Families of rows that turns and mirrors carry onto each other, the same ones carrying the whole set onto itself: the rest of each named row's family, in list order:
5 families of 6 rows:
bos: [-1.93 -0.49 +0.42 +2.16 +2.02 +0.15 -0.52 +1.85 +1.15 +1.48 +0.57 +0.05 +0.54 -0.22 -1.65 -0.85 -2.93 +0.29 -0.15 -2.74 +1.38 +0.35 -0.46]
Gekim: [-2.85 +1.60 -0.18 +0.60 +1.35 -1.66 -0.86 +1.80 +1.09 +0.76 +0.48 -2.51 -1.15 -0.67 +0.70 +1.22 -2.12 +1.67 -1.07 +0.48 +1.05 +1.47 +2.90]
gadi: [-2.38 -2.31 -0.81 +1.73 +1.77 -0.93 -0.50 +4.51 +1.00 +1.10 +0.12 -1.47 -2.23 +0.53 +0.61 -3.32 -2.73 +2.15 +0.45 +1.44 -0.21 +0.39 +2.09]
kise: [-3.29 +2.11 -1.46 -0.19 +1.94 -1.67 -1.12 +1.79 +1.28 +0.48 +0.47 -2.37 +0.40 -0.31 +0.72 +1.55 -2.35 +2.02 -1.28 +0.49 +0.30 +1.25 +2.79]
mak: [-1.58 -0.82 -0.76 +1.76 -0.10 +1.31 -0.58 +4.84 -0.04 +1.04 -0.83 +0.16 +0.63 -0.62 -1.12 -1.73 +0.25 +2.57 -0.90 +0.31 -0.61 -2.95 -0.56]
mozor: [-0.51 +1.24 -1.66 -0.67 -0.91 +1.02 -1.78 +1.46 -0.82 +0.29 -0.16 +0.05 +0.96 -1.81 -1.05 +0.60 +0.22 +2.93 -1.36 -0.98 +0.99 +1.37 +0.65]
nub: [-1.73 -2.20 -1.19 +1.27 +1.99 -0.88 -0.07 +4.02 +1.38 +1.27 +0.01 -1.19 -1.49 +0.78 +0.43 -2.87 -2.99 +2.51 +0.89 +1.81 +0.81 -0.16 +1.50]
ponog: [-3.42 +1.68 -0.54 +0.07 +2.31 -1.66 -1.47 +2.23 +1.24 +0.59 +0.64 -1.93 -0.31 -0.06 +0.83 +1.30 -2.81 +1.81 -2.07 +0.21 +1.25 +1.27 +2.54]
dutiz: [-1.63 -0.59 -1.48 +2.03 +0.01 +0.43 -0.10 +4.59 -0.36 +1.16 -0.13 -0.53 -0.25 -1.17 -0.85 -1.72 +0.40 +2.52 -1.21 -0.32 -0.59 -3.56 -0.85]
takab: [-3.31 +2.07 -1.50 +0.80 +1.73 -1.44 -1.78 +1.89 +0.36 +0.70 +0.36 -2.33 -0.94 -0.25 +0.80 +1.64 -2.79 +1.58 -1.38 +0.31 +0.43 +0.76 +3.31]
puz: [-2.27 -0.22 +0.50 +2.26 +1.75 -0.22 +0.06 +2.41 +0.14 +2.36 +0.97 -0.05 +0.74 -0.78 -2.28 -0.63 -2.57 +0.12 -0.57 -2.12 +2.41 -0.07 -0.21]
vunu: [-1.66 +0.40 -2.73 -0.96 +0.72 +0.43 -1.87 +3.60 +1.90 +0.93 +2.08 -2.23 -0.71 -2.61 +1.69 -1.46 +0.55 +1.92 -0.78 +2.20 -1.19 -0.66 +1.54]
Bana: [-2.39 -0.38 +0.05 +2.18 +1.79 -0.44 -0.65 +2.08 +0.33 +1.15 +1.88 -0.13 +0.18 -0.94 -1.85 -1.17 -2.83 -0.07 -0.90 -2.27 +2.00 +0.05 -0.48]
lagud: [-0.82 -0.62 -1.04 +1.59 -0.21 +0.70 -0.18 +4.64 +0.15 +1.26 -0.05 +0.16 -0.63 -0.79 -1.31 -1.94 +0.75 +2.23 -0.71 +0.86 +0.00 -3.10 -0.30]
zor: [-2.39 -1.08 +0.96 +2.29 +1.63 -0.15 -0.27 +2.23 +0.79 +0.95 +1.51 -0.07 +0.23 -0.21 -2.39 -0.29 -2.22 +0.48 -0.21 -1.61 +2.13 +0.38 +0.10]
dukos: [-2.54 -1.64 -0.97 +1.44 +1.78 -0.99 -0.40 +4.12 +1.49 +0.39 +0.58 -1.17 -1.90 +1.14 -0.25 -2.84 -3.20 +1.82 +1.04 +0.77 -0.18 +0.56 +2.43]
fuseb: [-0.93 +1.33 -1.42 -0.29 -1.13 +0.79 -1.85 +1.21 -0.76 +0.37 +0.91 +0.08 +0.47 -2.04 -1.17 +0.13 +0.41 +2.45 -1.10 -1.91 +0.72 +0.90 +1.72]
Zud: [-2.52 -1.69 -1.45 +0.76 +1.97 -0.56 -1.07 +4.61 +1.55 +0.95 +0.49 -1.24 -1.90 +0.58 +0.23 -2.90 -3.35 +2.09 +1.19 +0.59 -0.24 -0.04 +1.45]
lorez: [-1.81 -1.21 -1.43 +1.89 +0.41 +1.18 -0.62 +3.93 +0.57 +0.82 +0.07 -0.24 +0.12 -0.65 -1.53 -2.21 +0.87 +2.01 -1.13 +0.13 -1.10 -3.26 -0.02]
Bosid: [-1.07 +1.34 -1.27 -0.11 -0.91 +1.42 -2.15 +1.31 -1.64 +0.48 +1.06 -0.06 +0.92 -2.06 -1.62 -0.22 +0.61 +2.65 -1.57 -0.63 +0.59 +1.00 +1.48]
muro: [-1.44 +0.48 -2.78 -0.49 +1.38 +1.26 -2.03 +3.62 +1.44 +0.79 +2.73 -1.40 +0.11 -1.79 +2.32 -1.29 -0.13 +1.48 -1.35 +2.73 -0.78 -0.53 +1.26]
pif: [-0.78 +0.53 -2.92 -0.71 +1.07 +0.24 -1.03 +4.09 +1.85 +1.03 +2.08 -1.48 -0.13 -1.76 +1.79 -2.06 +0.61 +1.66 -0.76 +2.59 -0.93 -0.14 +1.49]
fibo: [-3.14 +1.83 -1.53 -0.40 +2.17 -1.87 -1.25 +1.64 +0.72 +1.14 +0.80 -2.59 -0.71 -0.57 +0.18 +1.38 -2.57 +2.33 -0.66 -0.25 +0.62 +0.85 +2.89]
nol: [-1.02 +1.35 -1.94 -0.03 -0.63 +0.92 -1.94 +0.89 -1.71 +0.08 +0.85 -0.28 +0.65 -1.74 -1.01 -0.16 -0.42 +3.45 -1.28 -1.43 +0.23 +0.90 +0.74]
nimob: [-2.04 -1.16 +0.32 +1.99 +2.05 -0.61 -0.18 +2.36 +0.95 +1.97 +1.05 -0.12 +0.68 -0.77 -1.91 -0.79 -2.43 +0.44 +0.38 -2.40 +1.77 -0.36 -0.09]
Vumu: [-1.39 +0.37 -2.41 -1.20 +0.76 +1.23 -1.53 +4.11 +1.77 +0.11 +1.77 -1.32 -0.21 -1.76 +1.81 -1.12 +0.18 +2.22 -1.65 +2.75 -0.13 -0.30 +1.39]
gama: [-1.00 +0.28 -2.92 -1.12 +1.24 +0.60 -1.20 +3.53 +1.10 +1.43 +2.39 -1.74 -0.08 -1.83 +2.10 -1.98 +0.13 +2.76 -1.61 +2.58 -0.34 -0.07 +1.63]
mok: [-1.75 -0.89 -1.54 +1.18 -0.10 +1.01 -0.82 +4.55 +0.21 +0.35 -0.30 +0.13 +0.68 -0.97 -1.11 -1.58 +0.92 +2.76 -0.73 -0.15 -0.49 -3.39 +0.14]
Zufo: [-1.83 -1.86 -1.66 +1.45 +1.88 -0.09 -0.41 +4.07 +0.35 +1.31 +0.33 -1.05 -1.57 +0.29 +0.87 -3.01 -3.27 +2.04 +1.18 +1.11 -0.14 +0.61 +1.96]
ner: [-0.59 +1.94 -1.73 -0.49 -0.15 +1.53 -1.41 +0.91 -1.12 +0.95 +0.53 -0.15 +0.48 -1.18 -1.20 +0.11 +0.48 +2.50 -1.22 -1.79 +0.27 +0.56 +1.31]

Which other rows belong to the same family as ner? bos, vunu, Zud, lorez, fibo
Which other rows belong to the same family as zor? Gekim, mozor, nub, lagud, Vumu
Which other rows belong to the same family as gadi? mak, ponog, puz, Bosid, gama

Families of rows that turns and mirrors carry onto each other, the same ones carrying the whole set onto itself: the rest of each named row's family, in list order:
4 families of 4 rows:
sonul: [-1.43 +0.58 +0.28 +1.22 +0.37 +2.57 -0.40 +1.22 -0.78]
Lapi: [+1.42 +0.31 +0.18 -2.30 -1.01 -1.23 -0.78 -0.89 +1.25]
zelu: [-0.10 -0.97 +1.52 -1.94 -0.09 -0.90 -0.04 -1.04 -0.69]
sope: [-0.39 -0.55 +1.27 -1.95 +1.07 +0.44 +0.70 -1.29 +0.88]
napu: [+1.69 +1.84 -1.41 +0.16 -0.55 +1.10 -0.55 +1.84 -0.42]
ded: [+0.92 +2.41 -0.31 +0.18 -2.51 +0.54 -0.75 +1.20 -0.64]
Kova: [-0.28 -1.67 +0.75 -0.41 +2.21 -0.46 -0.05 -0.68 +0.65]
telez: [-0.76 +0.32 -0.24 +0.76 -0.17 +0.77 -0.10 +1.23 -2.59]
suvev: [-0.66 +0.96 -1.11 +1.17 -2.30 +0.78 -1.05 +1.73 +0.80]
raz: [+0.48 -0.58 -0.92 +0.08 +0.79 -1.40 -1.21 -0.61 +2.13]
tazav: [-0.04 +1.75 -1.05 +0.89 -0.62 +2.04 -1.23 +1.57 +1.01]
zam: [-0.80 +0.03 +0.96 +0.18 -0.13 +2.48 +0.73 +2.31 -0.21]
nupot: [-0.33 +0.11 -0.50 -0.99 -1.30 -1.27 -0.75 -1.68 +1.91]
sig: [+0.15 +1.15 +1.35 -0.01 -0.97 +1.60 +0.54 +1.08 -1.95]
fuge: [+1.98 -1.27 -0.59 -0.79 -0.14 -0.32 -0.59 -0.31 +2.23]
sim: [-0.55 -2.77 +0.44 -0.34 +0.22 -0.51 -0.15 -0.78 -0.07]

Which other rows belong to the same family as nupot? sope, napu, telez
Which other rows belong to the same family as Kova? sonul, raz, tazav
Which other rows belong to the same family as sim? suvev, zam, fuge

Families of rows that turns and mirrors carry onto each other, the same ones carrying the whole set onto itself: the rest of each named row's family, in list order:
4 families of 4 rows:
pidov: [-0.62 -1.97 +0.25 -0.84 +0.06 +0.59 +2.27 +0.72 +1.47 +1.85 -0.66 -1.02 -0.38 -1.97 +1.98 -1.08 -0.72 +3.54 +2.60 +0.68 -2.34]
pigon: [-0.86 -0.53 +1.77 -1.37 -0.22 +0.09 +2.14 +1.44 +0.34 +0.09 -1.65 -1.31 -0.45 -1.67 +1.80 +0.45 -0.67 +4.06 +1.36 +0.52 -2.36]
Nuno: [-2.02 -0.76 -1.80 -0.34 -1.42 +2.63 +1.56 +1.80 +0.29 +0.45 +0.58 -1.89 +0.21 -1.14 +2.89 -0.88 -2.45 +2.39 +1.56 +1.75 -0.61]
lerad: [-1.18 -1.69 +2.32 -1.65 -1.19 +0.15 +1.89 +0.82 +1.48 +1.21 -0.93 +0.27 +1.54 -2.31 +0.50 -0.67 -0.95 +3.74 +1.97 +1.68 -1.29]
vad: [-1.65 +1.01 +2.26 -1.09 -0.65 +0.54 +0.49 -1.04 +3.60 +1.02 +0.72 -1.19 -1.56 -2.84 +2.39 -1.16 +1.48 +1.30 -1.25 -0.43 -1.16]
fabo: [-3.80 -0.32 +0.63 +0.96 -2.82 +1.33 -1.74 -0.51 +1.67 +0.24 +2.69 -1.51 -0.72 -0.88 -0.17 +1.02 -0.50 +0.86 +0.03 +2.48 -0.13]
silom: [-1.16 +0.75 +3.34 -0.96 -0.20 +0.05 +0.09 -0.03 +2.56 +2.05 +0.58 +0.01 -0.32 -0.99 +2.99 -0.86 +1.17 +2.18 -0.31 +0.06 -3.18]
Zuta: [-1.64 +0.16 -1.36 +0.69 -1.20 +3.46 +0.04 +1.29 +0.89 +0.67 -0.09 -1.71 +2.28 -1.08 +1.94 -1.76 -1.28 +1.16 +0.69 +2.39 -1.42]
Ginut: [-1.62 +0.43 +2.40 +0.37 -2.46 -0.03 -1.11 -1.50 +3.46 +1.21 +1.08 -0.22 -0.78 -2.89 +1.13 +0.89 +0.86 +2.30 +0.14 +0.09 -1.49]
romep: [-5.11 -1.30 +1.67 -0.66 -1.33 +0.98 +0.18 +0.06 +1.13 -0.28 +3.08 -2.12 -1.41 -0.05 +1.16 -0.63 -0.47 +0.27 -0.07 +2.93 -0.65]
kir: [-1.98 +0.32 -1.32 -0.31 -0.23 +2.71 +0.83 +1.70 -0.87 -0.30 -0.62 -2.33 -0.35 +0.01 +2.08 -0.10 -1.35 +1.87 +0.32 +2.10 -1.75]
vit: [-3.26 +0.55 +1.18 -0.50 -1.31 +1.63 +1.09 +1.77 +0.39 +0.16 +2.68 -1.73 -0.50 +0.69 +0.10 -0.12 -0.54 +0.08 -0.55 +2.38 +0.84]
lod: [-2.16 +0.03 -1.38 +0.19 -1.45 +3.34 -0.15 +0.11 -0.46 +0.92 +0.69 +0.37 +0.58 -1.13 +2.43 -0.66 -0.71 +0.05 +0.41 +2.90 +0.25]
ves: [-1.16 -2.01 +3.53 -0.32 -1.48 +0.55 +1.06 +1.23 +1.44 +0.72 +0.38 -0.29 +1.23 -2.55 +1.52 -0.46 +0.52 +2.75 +2.87 -0.60 -1.57]
tav: [-3.75 +0.31 +2.07 -0.31 -2.21 +1.19 -1.58 -0.67 +2.12 -0.62 +1.55 -1.78 +0.02 -0.34 +1.27 +0.02 -0.61 +0.54 -1.59 +3.27 +0.43]
rova: [-1.68 +0.00 +3.85 -0.34 -0.89 -0.10 -0.74 -1.18 +3.92 +0.54 +0.16 -1.62 -0.16 -1.85 +0.59 -0.07 +1.63 +1.32 -0.73 +0.93 -1.12]

Which other rows belong to the same family as lod? silom, vit, ves
Which other rows belong to the same family as Nuno? pidov, tav, rova
Which other rows belong to the same family as pigon? fabo, Ginut, kir

